In the data rows, 128 means zero.
A row's group is the hidden flat surface it lies on (a line, a plane or more), and each surface passes through zero. There are 4 groups.
Here is the table:
101 118 119 219 149 161 142 157 67 161 150 85 70 160 93 110
104 118 122 202 148 157 138 151 81 155 147 93 84 149 99 111
142 132 127 197 172 148 166 150 141 96 102 104 121 154 93 75
144 133 135 82 119 112 122 113 159 110 118 147 158 114 145 136
116 125 124 165 132 142 133 136 105 143 135 110 104 140 112 121
113 126 130 63 85 108 99 106 113 159 151 151 135 104 163 178
131 111 98 171 120 160 87 145 43 149 137 130 93 99 59 152
110 124 127 61 84 110 92 109 115 161 153 155 133 101 162 182
74 110 123 155 108 141 124 137 68 203 188 107 73 150 147 156
115 119 126 174 137 142 136 144 98 144 142 109 99 143 107 120
130 142 154 85 134 96 168 114 213 109 120 124 164 158 191 102
103 116 121 207 144 158 141 154 78 157 150 90 77 155 93 114
99 121 122 211 145 157 142 153 72 157 146 86 74 157 93 111
157 138 134 115 141 118 132 126 166 89 93 142 159 115 117 117
143 132 125 190 170 146 160 147 140 98 109 106 120 152 98 82
129 144 156 88 137 96 171 113 211 110 117 123 164 158 194 103
155 139 133 37 109 93 114 99 189 98 105 171 189 96 168 147
112 126 129 54 79 109 85 101 115 163 152 154 138 99 165 185
85 114 123 146 111 140 120 134 76 192 181 106 87 146 140 151
148 132 128 212 182 149 172 158 143 93 101 98 118 165 87 66
145 132 132 71 115 109 120 110 165 109 113 154 165 107 151 140
139 131 126 181 163 143 155 145 136 105 108 107 122 148 102 89
102 119 124 220 148 160 140 156 67 162 148 81 67 157 88 109
95 116 123 143 115 137 121 133 92 170 166 114 96 145 137 146
128 144 157 85 137 95 169 113 214 107 119 125 166 158 195 100
113 124 125 65 88 112 97 111 119 154 149 150 133 102 157 172
105 123 119 203 148 155 137 149 77 154 147 91 77 151 98 113
105 118 124 205 147 162 138 152 79 153 147 96 80 152 98 111
150 133 134 69 115 106 121 109 167 106 118 155 166 111 154 140
131 139 147 99 133 110 153 120 181 117 124 126 150 145 167 111
153 135 129 118 140 123 130 124 155 94 102 139 150 118 124 117
98 118 125 140 116 135 123 131 94 167 164 115 103 137 134 144
114 121 124 174 139 146 134 144 97 143 138 106 94 145 112 118
131 142 155 86 136 97 171 112 213 105 117 126 163 158 192 103
143 134 130 77 118 112 122 114 162 110 122 150 163 111 148 136
116 126 125 75 93 112 102 108 118 151 145 146 132 107 153 167
127 145 158 80 136 94 172 112 217 105 117 125 167 158 199 99
125 143 150 91 135 102 163 114 200 110 120 126 159 152 187 104
142 135 135 81 117 109 126 116 156 108 117 149 161 113 147 137
98 117 125 142 118 131 125 133 92 169 160 115 98 140 136 142
126 137 148 105 135 110 150 119 177 114 122 127 149 145 161 114
143 134 127 202 176 148 169 153 141 97 102 100 119 153 94 73
147 129 127 199 173 149 164 155 142 97 103 100 120 157 97 76
129 142 156 88 138 98 164 116 212 111 120 127 163 156 188 102
94 118 126 144 115 136 126 133 93 171 168 115 95 142 137 145
141 134 127 186 165 143 154 149 138 103 112 105 123 151 99 86
Some new rows, each followed by its group:
126 116 107 159 125 154 98 140 63 142 133 130 103 105 81 146 c
160 136 132 114 139 122 132 124 165 85 89 140 158 116 120 115 z
104 120 122 208 146 158 140 152 75 156 148 90 72 156 96 111 s
184 144 134 102 148 118 136 118 190 57 70 149 179 105 115 105 z
113 123 127 60 88 109 97 107 114 159 148 151 139 105 160 174 i
109 125 129 56 80 109 90 105 116 159 150 154 138 101 164 184 i
109 123 123 189 142 149 136 145 86 151 145 97 89 147 102 115 s
117 128 129 79 92 114 106 111 119 149 144 146 137 109 153 165 i
99 119 120 220 148 161 141 155 65 162 151 83 68 158 92 113 s
140 133 126 192 172 145 161 152 137 99 107 109 120 153 94 80 i
149 134 134 50 111 98 117 103 176 101 109 163 182 105 160 143 s
182 147 134 107 146 117 132 117 187 60 69 147 179 106 114 105 z
125 122 113 154 122 145 107 138 77 143 133 128 105 109 88 144 c
118 123 127 164 137 141 132 140 105 141 139 108 103 141 111 120 s
145 132 128 183 164 138 155 148 139 104 112 111 123 147 98 87 i
157 136 131 115 140 122 130 123 162 89 95 142 159 116 119 111 z
76 109 125 153 104 144 124 136 69 197 184 106 77 148 143 151 z
127 121 116 149 125 143 111 138 91 134 130 128 113 113 98 139 c
103 118 122 215 149 162 140 156 67 159 148 85 69 158 92 110 s
129 135 150 101 134 109 157 117 187 113 120 125 150 147 171 111 c
124 134 141 110 131 114 147 118 165 115 123 126 145 144 161 115 c
129 135 144 108 129 112 150 121 169 118 123 127 142 140 159 117 c
117 123 128 73 93 114 98 111 119 153 148 146 130 107 155 169 i
117 122 126 82 100 117 104 113 118 147 146 144 130 110 151 164 i
154 139 137 36 104 91 115 100 189 94 106 175 187 99 166 145 s
130 116 105 166 117 157 91 141 56 148 135 127 99 105 71 149 c
118 126 128 87 100 116 110 118 121 142 143 142 131 112 147 160 i
144 135 126 210 181 149 170 158 141 92 100 96 119 162 87 67 i
108 120 128 138 120 135 129 130 103 153 149 120 110 131 132 138 z
143 131 129 183 162 140 158 149 140 102 110 110 121 147 100 85 i
115 123 125 176 139 144 136 142 98 146 138 107 95 146 109 119 s
127 138 147 98 133 105 156 116 190 113 120 127 156 149 176 114 c
85 113 123 149 110 137 124 136 76 188 174 109 79 147 138 149 z
141 132 130 83 117 112 119 112 160 111 115 151 161 116 147 138 s
125 127 117 148 123 145 111 130 92 138 130 128 111 115 100 138 c
157 134 136 46 108 99 117 104 181 99 110 167 179 102 162 146 s
89 115 120 141 114 136 122 135 83 179 173 114 93 143 141 148 z
How many dimensions does each group's flat surface have? Groups go in the order their names first appear in the answers above:
1 1 1 1
